Here are some points, one per row:
-39| 42| -9| -1|-25| -2| 34| 44|-33| 14| 25| 64| -3|-29| 13|-48| 40|-16| 61| 13|-37|-11| 53| 26|-39|-38|-21| -9| 37|-56|  0| 18
 29|  7| 48| 92|  2| 11| 37| 32| -9|-32| 49|-17|-41|-17| -8|-16| 21| 31| 33|-14| 53| 24|-14|-37|-21|  7|-26|-38| 40|-55| -3| 16
 47| 35|-16| 14|-30| 22|-44| 29| 23|-25|-21|-11| 17|-16|  8|-50| 54| 22| 24| 55| 57| 28|-28|-17| 50|-20| 42| 22|-12| 15|-13|-60
-14| 51|-36| 39|-51|-19| 38|-19|-40| 14| 25|-11|-14|-26| 29|-54|  1|-42| 52| 38| 20| 28| 48| 25| 24|-30| 28|  8|-24|-63|-13| 27
-35| 36|-20| 45| 54|-46|-10| -2|-35|-18| 65|-27| 12| 47| 21| 36|-39| 15| 60|-17|-27| 16| -4|-33|  0|-20| 37|-47|-20|-55| -3|-53
 -5|  6|  9|  6|-40|-15|-57|-51|  2|-68| 21|-13| 17|-18| -4|-40| 42| 27| -3| 62| 43| 25|-38| 39| 42|-27|-51|  7| -5| 28|-18|-42
 19|-28|-30| 87| -8| 41| 25| 17|-26| 10| 37| 53| 15|-28|-18| 24|-14|-14| 58|-26| 42|-26| 19|-55|-29|-44|-37|  1|-36| 34|-26| -2
-29| 41| -6| 15|-31|-29|-18|-23| 22|-45| -9|-28| 43|-30|-69|-54| 38| 22| 23| 57|-14| 16|-45| 27| 35| 13|-26| 15| 37|-13|-20|-24
-34|-25| 40| 11|-15| -8| 10| 20|-18|-68| 66|-24|-20| 51| 14|-53|  9| 15| 47|-10| 63| 16| 23|-45|-18|-20| -3|-30|-30|-51| 18| 30
-43|-11| 37| 81| -3| 47|-51| 32|-43|-20|-16| -7|-45|-24|  4| -8| 36| 27| 27|-30|  4| 32| 14|-46| 10|  6|-59|  0|-11|-22|-12|  8
 10| 53|  1| 35|-13| -7| 38|  3| 14|-54|-11|-15| 30| 17| 16|-61|-37| 20| 35| 59| 31|-55| -5|  2| 56| 15|-10| 12| 45| 22|-18|-43
-34|-15|-29| 34|-19| 30| -3|  2| 43|-30|-22| 43|-44| 15|-23|-33|-22|-54| 36| 58| 46| 23|-30| 28| 30| 14|-42|-41|-34|-33| 53|-50
-18| 35|-34| 10|-41|-31| 41|-24|-42|-12|-35|-34|-51| 42| 29| -6|-31|-15| 70| 29| -7|  9| 48|-27| 59| 24| 32| 15|-20| 13| 36| 29
-13|  1| 21| 32|-19|-40|-31| 40| 10|-67|-39|-27|-11|-27| 21|-68| 54| 13| 14|  0| 16|-16|-44|-49| 11|-44| -3|-15|-40| 23| -6|-58
 57|  6| 25| 77|-38| -8| 16|  1| 33|-69|-27|-12| 18| 49| 38|-63|  3|-13| 25| 18|-18| 35| -4|-28| 28| 10|-43|-41|-13| 21| -4|-49
-40| 27| 52| 37| 25|-23|  9| 30|-32|-67| 55|-30| 44| 45| 37| 12| 10| -6| 43|-14| 38| -2| 19| -7|-16| 16| 13| -3| 43|-53| 60|  2
 35|  2| 53| 68| 41|-18| -3|  5|-36|-57| 60| 36| 34|-35| 19|-43| -2|-57|  8|-10|-26| -6| 23|-35|-11| 31| 31| 24| 37|-25| 33| 18
-20|-12| 46| 74| 34| 29| -7| 25|-26|-60| 18| 56|-26|-17| 31| -5| 41| 18| 33|  9|-19| 24| 40| 31|-37|-26|-37|  5|-29|-33|  2| 33
  6|  4| 11| 44| 53|-26| 28| 28|-29|-56| 51|  0|-24|-18| 24|-51| -3|  8| 53|-10| 55| 14| 16|-57| 19|  8|-23|-58| 54|-14|-11| 17
 -8| 43|-36|  9|-28|-31|  4| 31|-31|-54| -2| 53| 32|-35|-63|-14| 28|-35| 62|-21| -5| 10| 50| 41| 24|-11| 23| 12| 32|-57|-23| 25
-28| 19| 27| 84|-39| 44|-42| 31|-33|-56|-21| 31|-31|-30| 26|-20|-21|  2| 43| -6|-31|  7|-16|  6| 27| 13|-50|-21| 43|-52|-18| 23
-12| -3| 15| 79|-43| 43| 29| 20| -5| -3| 22| 13|-39|-28|-17|-35| 32| -7| 49|-15| 42|  2| 45|-61|-32|-13|-14|-37|-26|-26|-12|-51
-34| 13| 47| 84|-27| 30|-35| -3| -4|  1|  2|-17|-28| 18| -7| -7| 44|-24| 45| -9| 22|-12| 26|-49| -1| 18|-36|-68|-28| 10|-11|-45
 13| -1| 17|  9|  9| 24| 40| 18| -5|-72|-32|-14|  0|-18| 10|-51|-38| 21| 66| 82|  3|-31| 44|-25| 22| 20|-45| 16| 59|-12|-25|-19
 51|-28| 54| 18|-25|  1|-30| 24|  4|-26| 30|-36|-35|-12|-66| 25| 16|-61| 41| -3|  1| 17| 44|-34|-17|-22|-20|-59|-29|-42| -8|-53
  3|-33| -1| 57|-48| 54|-48| 17| 11|-62|-20|-27| 15| 23| 25|-44| 31|-29| 15|  6| 42|-22| 17|-47|-13|  9|-26|-60|-36|-24| -1|-17
 33| 34|-40| 67|-27|-32|-26|-49|-21|-65|  7|-29|-31| 59|-12| 28|-16| 23| 45|  2|-13| 15| 17|-37|-57|  6| 36|-20| 50| 28| -9|-48
-45|  4| -5| 30|-53|-35|-40|  0| 37|-62|  2|  3|-17|-21|-19|-23| 23| 35| 67| 76| -7| -1| -4|-53| 55| 16| 22| 13| 24| 32|-18| -3
-31| 21|-25| 16| 25| 24|-35| -1|-36|  5|  2| 12|-44| 13| 36|-77| 46| 31| 53|-27| 34|  6| 62| 10|-23| 24|-46|-33|  6|-42|-21|-71
 10| 39| -9|  1| 33|-32| 28|-29|-14|-61| 34|-25| -4|-31| 13|-52|-25|-62| 55|-10| 57|  0| 39|-12| 47| 21|  2|  3| 48|-32|-23| 20
-37| -6| 36| 80|-19| 35| -2|-21| -2|  5|-18| 24|-34| 26|-21|-52| 35|-32| 44| -7| 56| -6| 26|-29|  0|  5|-26|-58|-11| 26| 48|-52
-10| 53| 50| 86|-22| 24| 21| 41| 26|-62|-26| 45| 20| 59| 22| 23| 29|  0| -3| -6| 21|-14| 36|  6|-34| 14|-41|-19|  3|-12| -7|-40
 34|  0|-10|  0|-33|-35|-10|-26|-38|-44|-20| 64|-40| 40| 24|  1|-31| 11| 46| 33| 71| 11| 51|-45| 52|  5| 18|-25| 45| 20| 19| 28
-13| 45| 10| 61|-38| 41|-44| 38|-37|-56|  1|-28|-44|  4| 22| 17| 39| 12| 33|-23|-15|  5| 16| 30|-29| -2|-40|-37|-23|-52|-17|-33
 12| 47|-14| -2|-39| -1| 28| 28| -6|-32|-15|-47| 27|-30| 35|-54| 54| 30| 53| 76| 49|  5| 46| 17|  3| 23|-13|  5| 43| -1|-13|-23
-31| 42|-36| 25|-47|-42| -5| 13|-32| 13| -6|-23|-46| 28|-24|-64| -2|-69| 36| 35| 41|  9| 28| 10| 56| 17|  6| 21| 32| -5|  8| 41
 24| 15| 48| 77|-17| 44|-54| -3| -6| -7|-24|-16|-20|-31| 16| 20| 35| 12| 46| -6|-11| 25| 42|-44|-10| 26|-55|-16| 48|-55| 27| 13
-15|-16| 47| 43|-31| 44|-44|-21| 17|-69| -7|-27|-10| -6| 20| 30| 50|-19| 40|-13|-23| 23| 49|-37| -5| 10|-35|-58| 32|  9|-17|-39
-11|  5|-35| 35|-23|-21|-28| 22| 44| 10| -9|-25|-20|-41|-17|-58| -7| 28| -8| 74|-37| 23|-24| -2| 42| -6| 45| 18| 11| 15| 55|-74
-16| 46| 25|  2|-10| 45| -9|  0|-13| -1|-22|-36| 38| 57|-32|-52| -1| 13| 51| 10|-26| 12|-17|-21| -6| 20|-68|-59| 63|-53|-23|  7
 -7|-25| -4| 81| 26| 32| 44|  6|-55|  0| 10| -6|-27| 27|-70|  9| 59| 27| 45|-12| 48| 21| 28|-25|-46| 16|-19| -2|  7| 22| 29|-35
-15|  8| 47|  2|-37| -1| 36|  3|-48| 18|-31| 19| 16| 67|-17|-70|-41|-35| 63|-23|-28| 27| 13| 26|-46| -9| 10| 13| 24|-72|  6|  2
-24| -9| 59| 49|-30| 46| 11| 40|-23|-62| 24|-29|-36| 29| -8| 20| 44|-26| 50|-14|-19| 16| 49|-23| -3|  3|  0|-38|-32|-15|-12|-51
-35|  6| 32| 16| -5| 12|-55| 34|  2|-72|-27|-20| 44| -5|-63|-64|-13| 27| 31| 31|-16| 20|-30|-20| 49| 14|-45| -7|  6|-50| 13|  9
-44|-11|-27|  5|-42| 14| 18| 25|-19|-76|-29| 16| 40| 10|-48|-53|  2| 28| 49|-23|-24|  0| 17|-34|-16| 21| 30|-75| 32|-60|-10| 23
  4| 21|-31| 52|-30| 13|  1| 46| 36|-58|-19| 23| 41|-35| 27|-24| 60|-27| 71| 59| 17|-43| -3|-25|  8| -6|-26| 21| 40| -9|-16|-28
Along one direction, these points spread out more than along any other. Take the direction at right angles to it along which they spread out most. Go by this last direction. How far along it is each point below, from 0 to 99? 50 is the average, and the first point above lies past it. One standard deviation of the points above along it is 16.
 35|-36| 22| 28|  0|  5| 26| -4| -5|-30| 39| 69|-21| 60|  4| 29| 41|-35| 43|-19|-29|-12| 22| 40|-23| 28|  7| -5| 49|-73|  8| 35 76
 39| 46| 59| 56|-32| 24|-16| 21|-37|-63|-22|-19|-25|-31| 16|-56| 21| 19| 58| 69| 13|-21| 13|-38|-14|-29| -6| 16| 17|-24|-15| -7 43
  5| 62| 14| -5|-31| 18|-10|  9| 28|-42| -8| 62|-33| 27| 24| -3|-28| 12| 14| 49| 56|-13|-29|-54| 40|  9|-45| 26| 31|-11| 62|-55 40
  7|  7| 37| 90| 46|-22| 16| 20|-29|-48| 60|  7|  4|-10|  7|-45| 47|-22| 45| -3| 34| 33| 27|-38| 19| 17|-15| 16| 44|-28|  4| 24 65
-24| 12| 33| 80|-22| 48|-28|  1|-16|-26|-18|-21|-48|  3|-25|-38| 48|-23| 39| 39| 32| -7|-47|-40| 35|-25|-16|  3|-27| 16|-18|-50 23
-28|-23| 42| 48| 19| 26|-42| 28|-32|-61| 44|-20|-24|-19| 26|-34| 39| 30| 40|-10| 54| 15| 31|-38| -8| -6| 24| 16|-26|-54| -8| 27 54
-31| -2|  2| 81|-37| 38|-58| 34|-26|-32| -5| 25|-12|-31| 30| 20| -1|-26| 61|-10| -5| -3| 40| 24|-37|-18|-45|-31|-29|-36| 34|-24 47
 19| 22|  8|  4|-35| 16|-44|  8|-25|-38|  2|-24| 30| 14| 18|-59|-27|-19| 79| 25| 40|-32|-44|-55| 29|-34|-44|-72|-13|  0|  2|  4 42
-33| 41|-19| 28|-39|-39| 40|-30|-36|  7|-27|-43|-18| -5|-15|-57|-33|-60| 46| 47| 12| 23| 51|  4| 24| 14| 31| 15|  2| -3|-14| 37 73
-33|-30| 15| 38|-45| 42| -1| 34|-16|-18|-11|-16| -6| 22| 33| -9| 51|-11| 39| 13| -8| 21|  5|-67|-35| 21|-45|-36|-25|-62|-24|-61 37
-37|  1| 15| 30|-31|-20|-11| 44|-38| 31|  4|-34|-25|-32| 26|-44| 26| -3| 23| 22| 70| 10| 30|-25| -6|-83| 19| 11| 62|-49|-22| 32 65
